Here is a table of points, one per row:
  -0.68  -0.05  -1.39  0.68  0.56  0.35  0.15  1.02  -2.05  -0.93  -1.33  0.88  -0.26  1.36  -0.77  0.58  -0.37  0.30  -0.67  1.97  -0.77  0.30  1.58  1.65
  -0.93  0.09  1.96  -0.05  1.04  -0.71  1.42  -0.34  -1.05  -0.24  1.72  -0.94  -0.85  -0.39  -0.66  -0.19  -0.95  -0.19  1.38  2.25  -2.69  -0.12  1.16  -0.64
  -0.80  -0.18  1.61  -2.96  0.56  -0.76  -0.04  -0.48  -2.30  -0.87  -1.84  0.09  -0.72  1.08  -0.76  0.86  0.77  -0.26  0.29  -1.56  0.66  -0.12  -1.25  -0.45
  1.43  -0.22  0.90  -2.07  0.49  1.85  0.27  0.78  0.82  2.56  0.04  0.12  0.22  -0.95  -0.69  -1.72  0.04  2.41  -0.33  -0.90  1.29  -0.73  1.41  0.67
  0.16  -0.55  -0.16  0.49  0.33  -0.21  -1.70  1.11  -0.07  -2.28  1.93  1.55  -1.12  -0.59  1.08  0.13  1.02  2.58  0.85  0.81  0.94  0.84  -0.11  0.51
  1.16  1.17  0.09  0.60  0.38  -0.86  -0.34  0.45  -0.29  -1.54  -0.61  -0.45  0.20  0.82  0.22  -0.49  0.59  0.45  -1.18  0.60  -1.82  -1.04  -2.75  0.05
  0.88  0.26  0.65  1.67  0.34  1.28  0.59  0.44  1.10  0.63  -2.71  1.96  1.33  0.11  0.20  0.76  -0.17  -0.01  2.25  -0.02  2.15  0.77  0.84  0.03
  0.42  0.25  0.61  0.41  0.69  1.11  -1.37  -1.46  0.79  -0.56  -0.98  0.11  1.49  -1.12  -2.19  -1.82  0.65  -0.42  0.03  -0.81  -0.78  -1.01  0.36  0.20
  0.86  1.53  -1.14  -0.76  -0.46  1.26  0.88  0.21  2.33  -0.61  -0.10  0.51  0.62  -1.44  1.63  -0.39  0.11  -0.23  0.57  0.13  0.25  0.96  0.23  -1.05
  0.19  -0.11  0.10  -0.67  0.10  -1.62  0.73  0.05  0.64  0.81  1.16  3.02  0.18  0.01  0.62  -0.11  -0.05  -0.45  -0.30  -1.42  1.50  -1.00  0.88  1.12
  -1.71  0.98  0.92  -1.43  -1.68  1.24  -0.21  -1.36  -2.04  -0.10  -0.22  0.39  -0.06  0.91  1.62  0.81  -0.77  1.09  0.26  -0.22  -1.08  -0.31  0.73  0.42
  0.00  -0.66  -0.83  0.37  -0.86  -0.77  0.49  -0.43  -0.60  1.17  -1.86  -0.22  -1.01  -0.20  -0.20  0.39  1.04  -0.47  1.03  1.07  -0.77  -0.79  -0.25  0.42
  0.65  0.20  -0.58  -0.92  0.65  -0.20  -0.72  0.80  0.38  0.31  0.55  -1.63  -0.16  0.86  0.49  1.26  -2.34  -1.02  -0.29  1.11  -0.17  -2.20  -0.22  1.08
  -1.02  0.48  -1.44  1.05  0.78  -3.08  -0.59  -1.06  -0.18  2.73  0.39  0.07  0.84  0.50  -0.48  1.64  0.45  1.08  -1.20  -0.43  -0.14  -0.44  0.20  -1.29
  0.59  -0.56  -0.56  1.49  -0.33  0.09  -0.87  0.02  -0.27  1.71  0.49  0.05  0.71  1.51  1.77  0.53  0.70  -0.36  -0.29  -0.15  -0.60  0.91  -1.28  -0.64
  0.09  -0.31  -0.28  -0.85  0.99  0.48  -0.82  -0.73  0.62  1.99  -1.82  -0.07  0.39  0.75  1.31  -0.14  0.25  -0.10  0.44  1.01  -1.59  0.68  1.62  -1.13
  1.18  0.52  -0.71  -1.64  -0.27  0.52  1.58  -0.54  -2.17  -0.07  1.53  1.05  -0.82  -2.26  -0.87  0.05  -0.26  -0.27  -0.99  -1.11  1.16  0.47  -0.39  -0.49
  0.24  0.77  -0.06  0.50  -0.57  0.18  0.12  1.39  0.19  -0.34  -1.72  -0.16  1.04  -1.43  0.64  -0.71  0.66  -0.90  -1.22  0.96  1.84  -1.87  -1.28  -0.06
  0.66  -0.08  -1.99  0.13  0.29  0.36  1.75  0.99  0.32  -0.72  1.32  -1.68  0.16  0.05  -0.17  -0.69  -0.02  0.36  0.99  -0.15  -1.20  0.71  -0.25  0.94
  -1.10  -0.59  1.35  -0.38  0.58  0.37  0.21  0.17  2.91  0.86  1.01  1.99  -0.34  -1.27  -0.47  0.18  0.11  -0.72  -0.71  0.16  -1.55  -0.04  -2.05  -0.23
  2.34  -0.08  1.50  -0.15  0.22  -0.09  -0.13  1.22  -0.06  -0.91  1.15  -0.21  -0.22  -1.09  1.20  0.88  1.07  -0.59  -1.07  0.34  2.13  1.65  1.77  0.15
  0.08  -0.95  0.37  0.00  0.13  0.05  0.29  0.53  -0.04  -1.36  -0.12  0.35  0.19  -0.11  0.13  0.75  0.73  -0.75  -0.74  -0.09  0.65  1.47  -0.74  -0.74
  0.75  -1.26  0.24  1.03  -0.27  0.12  0.20  0.85  -0.28  -1.42  1.51  -1.87  -0.52  -0.07  1.35  0.08  0.08  -0.04  1.54  -0.07  -0.28  -2.81  0.91  -1.28
  1.34  0.34  0.11  0.20  -1.68  -1.07  0.11  0.41  -0.29  0.63  -1.21  -1.63  -0.44  0.69  0.60  0.53  0.81  0.83  0.34  -1.25  -1.04  -1.04  -0.72  0.06
  -3.24  -0.29  -0.74  -0.60  0.42  -2.49  0.18  -0.52  0.55  0.73  -0.10  -0.16  -1.02  -1.41  1.17  -2.31  0.15  -1.29  1.26  0.06  0.76  0.76  -0.40  1.15
  -2.08  -1.36  -1.08  -0.74  -1.39  -0.22  0.57  0.49  0.37  -0.91  -0.27  -0.10  0.45  -1.18  -2.14  -1.03  -0.83  0.22  -0.47  -0.76  -0.23  -0.86  -0.26  -1.28
  -0.05  -0.07  0.62  1.39  -1.47  -0.11  0.36  -2.00  1.30  0.84  0.15  0.57  0.26  -1.51  -0.58  0.48  0.13  0.46  -1.09  0.04  -1.10  0.47  0.62  1.47
  -0.56  0.12  0.30  0.52  -1.17  1.12  0.25  -0.26  0.05  1.85  2.30  0.36  -0.94  2.58  -0.41  -0.81  0.83  0.59  0.02  2.98  1.24  -0.35  -0.80  -0.80
  0.88  -0.58  -1.21  -1.35  1.02  1.00  -0.71  0.31  0.58  0.97  1.20  -1.41  0.41  1.53  -0.98  0.58  0.20  -1.31  -1.98  0.08  -0.26  0.71  0.20  0.08
  -1.37  1.30  -0.09  1.28  0.11  0.94  0.91  0.94  -0.94  0.51  0.85  -1.98  -1.06  0.49  0.27  0.42  0.59  -1.07  -0.45  -2.48  -1.14  1.22  0.37  0.50
  0.45  0.10  -0.18  -1.01  -0.14  0.85  -2.60  -0.93  -1.22  0.57  -1.30  -0.58  -1.67  -3.10  -0.56  0.09  -0.90  -0.58  -0.74  -0.66  0.29  -0.21  -1.20  0.49
  -0.99  1.15  0.88  -0.65  -0.13  -1.61  -0.98  -1.74  2.60  -0.98  -0.06  -0.62  -0.01  -0.45  0.42  0.02  -0.13  -0.27  -0.47  -0.43  0.22  0.34  1.45  0.06
  0.74  -0.14  -0.66  -0.37  0.84  0.33  0.73  0.71  -0.66  -0.90  -1.93  -0.81  -0.67  -0.43  -0.10  0.97  0.51  0.31  0.01  1.34  -0.85  0.06  -0.04  -0.45
  -1.39  -0.08  0.95  1.40  1.18  0.19  0.51  0.54  -0.89  0.21  -0.46  -1.65  1.36  -0.96  0.64  -0.46  0.18  0.70  -0.73  1.10  0.80  -0.13  -0.05  -0.11
  -0.61  -1.49  0.25  2.10  -0.95  0.66  -1.12  -0.78  -0.48  -0.46  0.78  -0.48  -0.43  1.19  0.57  0.44  -0.28  -0.90  -0.45  -1.98  -1.45  -0.46  0.86  0.54
  0.35  0.85  -0.52  -0.84  -0.05  0.47  -1.74  2.00  -0.03  0.65  2.46  -0.12  0.99  0.01  -1.50  0.91  0.24  -0.32  3.04  0.53  0.72  0.08  -0.64  0.40
  0.65  -0.31  0.13  0.36  1.21  1.49  1.29  -2.02  0.76  0.60  0.35  2.65  0.55  1.22  0.16  1.03  0.81  -1.12  1.26  0.61  0.14  -0.34  -0.19  1.11
  -1.21  1.75  -0.05  1.04  0.16  -0.37  0.17  0.73  -0.57  -1.31  0.93  0.26  -0.56  0.82  -1.32  1.03  0.14  0.28  0.52  0.50  1.23  -0.42  1.28  -0.71
  0.40  -0.35  -0.58  0.22  -0.38  0.37  -0.76  -1.16  -1.55  -1.98  0.16  2.01  -0.94  0.48  -0.77  -3.49  0.19  -1.31  -1.09  -0.77  0.48  -0.18  1.08  -1.00
  -0.97  -0.94  0.38  0.76  -0.42  -1.17  -0.57  1.24  0.17  -1.20  -1.26  1.44  -0.13  0.74  0.57  0.61  -1.14  0.82  0.39  -0.82  0.54  0.79  -1.06  0.12
  1.50  0.83  -0.32  2.63  0.67  0.08  0.08  1.10  0.29  1.49  -1.15  0.76  -1.06  1.72  -0.62  -0.48  -2.08  0.63  0.58  -1.43  -0.27  0.53  -0.22  -0.79
  0.34  -0.54  -0.29  -2.68  -1.54  -0.52  0.13  0.52  1.40  -1.33  -1.48  -1.35  0.19  1.00  -1.72  0.10  0.14  0.70  -0.26  -0.83  0.35  0.95  0.52  0.09
  -0.29  0.15  -0.53  -1.57  0.49  -0.35  -0.26  -2.00  -0.04  -1.30  0.29  -0.25  1.97  -1.12  0.82  -1.48  -1.27  0.35  0.51  -0.54  -0.87  1.26  -1.21  -0.23
  0.83  -0.47  1.68  0.23  -1.35  -1.19  0.44  0.96  -0.10  1.27  -0.09  -0.22  1.48  0.12  -0.13  -0.66  -1.04  -0.42  -0.05  0.83  0.19  1.13  0.19  -0.03
  -0.16  -0.63  -0.22  1.13  0.89  0.63  1.13  -2.16  0.00  -0.80  0.35  -1.58  -0.05  0.52  0.61  0.85  -0.59  1.20  -0.79  0.40  1.11  -0.59  -0.89  0.05
Along one direction, these points spread out more than along any other. Take the direction at right angles to it along which they spread out most. Then take the direction at right angles to both along which they spread out most. Go by this last direction. For each point below, how far along it does it lie, from 0 to 99? The average is 50, and the first point in the table lies past the average. One standard deviation of the points above along it is 16.
  1.18  0.52  -0.71  -1.64  -0.27  0.52  1.58  -0.54  -2.17  -0.07  1.53  1.05  -0.82  -2.26  -0.87  0.05  -0.26  -0.27  -0.99  -1.11  1.16  0.47  -0.39  -0.49 75
  -0.61  -1.49  0.25  2.10  -0.95  0.66  -1.12  -0.78  -0.48  -0.46  0.78  -0.48  -0.43  1.19  0.57  0.44  -0.28  -0.90  -0.45  -1.98  -1.45  -0.46  0.86  0.54 38
  -0.56  0.12  0.30  0.52  -1.17  1.12  0.25  -0.26  0.05  1.85  2.30  0.36  -0.94  2.58  -0.41  -0.81  0.83  0.59  0.02  2.98  1.24  -0.35  -0.80  -0.80 56
  0.88  0.26  0.65  1.67  0.34  1.28  0.59  0.44  1.10  0.63  -2.71  1.96  1.33  0.11  0.20  0.76  -0.17  -0.01  2.25  -0.02  2.15  0.77  0.84  0.03 41
  1.50  0.83  -0.32  2.63  0.67  0.08  0.08  1.10  0.29  1.49  -1.15  0.76  -1.06  1.72  -0.62  -0.48  -2.08  0.63  0.58  -1.43  -0.27  0.53  -0.22  -0.79 36
  0.65  -0.31  0.13  0.36  1.21  1.49  1.29  -2.02  0.76  0.60  0.35  2.65  0.55  1.22  0.16  1.03  0.81  -1.12  1.26  0.61  0.14  -0.34  -0.19  1.11 35
  -3.24  -0.29  -0.74  -0.60  0.42  -2.49  0.18  -0.52  0.55  0.73  -0.10  -0.16  -1.02  -1.41  1.17  -2.31  0.15  -1.29  1.26  0.06  0.76  0.76  -0.40  1.15 29
  0.09  -0.31  -0.28  -0.85  0.99  0.48  -0.82  -0.73  0.62  1.99  -1.82  -0.07  0.39  0.75  1.31  -0.14  0.25  -0.10  0.44  1.01  -1.59  0.68  1.62  -1.13 22
  -0.80  -0.18  1.61  -2.96  0.56  -0.76  -0.04  -0.48  -2.30  -0.87  -1.84  0.09  -0.72  1.08  -0.76  0.86  0.77  -0.26  0.29  -1.56  0.66  -0.12  -1.25  -0.45 57
  0.86  1.53  -1.14  -0.76  -0.46  1.26  0.88  0.21  2.33  -0.61  -0.10  0.51  0.62  -1.44  1.63  -0.39  0.11  -0.23  0.57  0.13  0.25  0.96  0.23  -1.05 54
  0.08  -0.95  0.37  0.00  0.13  0.05  0.29  0.53  -0.04  -1.36  -0.12  0.35  0.19  -0.11  0.13  0.75  0.73  -0.75  -0.74  -0.09  0.65  1.47  -0.74  -0.74 62
  2.34  -0.08  1.50  -0.15  0.22  -0.09  -0.13  1.22  -0.06  -0.91  1.15  -0.21  -0.22  -1.09  1.20  0.88  1.07  -0.59  -1.07  0.34  2.13  1.65  1.77  0.15 85
